In the data rows, 128 means zero.
Some points, one per row:
[110 174 139 134 154  84  83 131 123 128 172 174 106 163  61 155 109 147
 103 111  75 134  86  76]
[ 87  90 122 127 188 115  97  73 116 169 119 143  57  87 146 182 127 103
 129 135 102  68 108  97]
[ 88  74 130 135 164 140 120  80 153 165 134 183  77  81 126 161  95 101
 153 156  89  84 127  39]
[150 148 120 161 168 127 158 124 138 140 172 114  93  71 160 121 166 119
 132 133  97 154 139 218]
[ 84  79 151 112 121 170 151 133 102 173 119 109 120  89 224  97 124  59
 125 177 122 134 116 146]
[166 137 135  77 112 111 103 155 120  67 118  92 173 157 134 127 145 159
  94 148 204 163 171 156]
[151 170 155 178  84 138  71 156 107  67  82  88 178 177  88 127 160  81
 120 120 130 164 126 102]
[112 102 129  96 140 188 123 124 112 167  85 143 153 130 154 136 103  92
 166 158 140 120 137  81]
[ 83  83 118 118 181 168 102  55 134 185 168 144 112  89 154 137  91 105
 166 138 110 121 132  17]
[175 179 117 129  68 105 129 181 173  95 105 102 143 160  97  81 158 185
  92 123 166 132 129 204]
[120 153 114 189 113 105 136 186 159  78  80 134 135 151 111 115 106 106
 129 139 144  81 132 126]
[132 168 142 114  76 161 120 160 128 140  97  96 144 194 119 118 147 132
 135 115 163 144 136 144]
[135 140 136 119 135 131 116  78 102 153 157 129 145 111 161 134 133 113
 160 125 152 134 185  59]
[120 102 136 130 123 169 184  81  94 184 104 150 130  91 195 103 167 120
 144 124 120 115 100 121]
[ 42  80 141 142 222 164 151  76 111 191 149 162  81  75 109 188  75 150
 137 116 100  53  81  35]
[125  81 128 128 164 171 140 159  74 133 168  98 143  86 198 114 150 124
 116 138 152 138 134 134]
14 more points follow, each with its number after it:
[175 172  89 129  84 102 107 194 168  67  93 139 174 186 120 119 140 152
  98  96 159 185 150 218] 0
[122 162 112 153 135 131 112 120 169  51 150 148 129 161 106 157 122 173
  85 100 106 158  75 161] 1
[153 132 149 151  92 150 165 132 140 173 152 119 118  94 152 114 140 107
 145  97 127 122 117 170] 2
[ 94  62 116 133 175 120 141  69 118 141 163 158  98 128 141 113  86 146
 143 142 102  92 160  76] 3
[161 114 115 103 121 166 180 115  92 141 166 126 156  86 201  98 148 107
 167 103 112 126 172 199] 4
[ 77  62 121 127 190 127 171  62 144 165 115 137 107  96  78 146  96 142
 105 169 128 134 144  94] 5
[189 181 144 106  46  79 121 173 197  70  65  96 172 166  82  69 109 145
  97 100 158 201 148 209] 6
[116 137 161  86 147 144 111  91 135 168 114 101 106 158 146 115 112 114
 145 185 137 113 120  24] 7
[105  62 137 110 183 121 116  75 104 168 132 135  80 112 164 138 119 122
 153 169 114  92 144  99] 8
[159 123 108 135 106 199 189 142 129 174 146  98 127  39 137 119 142  78
 108 125  86  97 148 175] 9
[111  57 109 127 155 138 106  83 145 156 140 180  89  77 140 119 106 113
 126 131  98  89 108  41] 10
[174 139 176 111 149 123 104 140 120  84  75 150 183 134 105 125 139 163
 151 111 176 133 147 134] 11
[166 153 105 163  42  43 125 174 170  55 141 101 160 194  72 100 146 159
  86  87 164 138 117 225] 12
[151 177 108 133  71 111 147 213 138  94  85  99 170 160  66  92 166 134
 121  84 117 145 153 229] 13
Which of these numbered points is nearest to each point below, looking only along the 7 directions in which the first points spread most? Its number follows each.
[125 122 143 118 105 132 111 133 125  73 121 102 152 125 130 130 121 134
 126 141 189 132 114 176] > 11
[168 167  98 150  29 122 145 168 185  80  87  86 175 182  85 121 116 164
 127  70 152 194 148 226] > 6
[143 142 136  83 134  62  94 151 165  76  70 159 163 195 126 127  96 180
 159 161 185 170 107 136] > 11
[122 136 106 110 128 107  74 145 124 154 160 133  87 208  98 111  96 113
 130 134  74 126  85   6] > 7
[152 151 127  90  85 140  91 164 142 105  40 115 169 162  75 164  94 145
 127 125 127 114 135 123] > 11
[154 193 135 121 127 142  98 137 143 117 114 129 166 153 120 120 154 105
  87 144 146 136 139 138] > 11
[103  80 108 121 136 142 189 121 100 155 160 128  62  85 159 108 149 122
 142 137 112 145 117 151] > 9
[ 82 131 122  95 132 144 175 133 100 181 129 103 117  59 191 128 170 132
 153 105 128 118 174 145] > 4
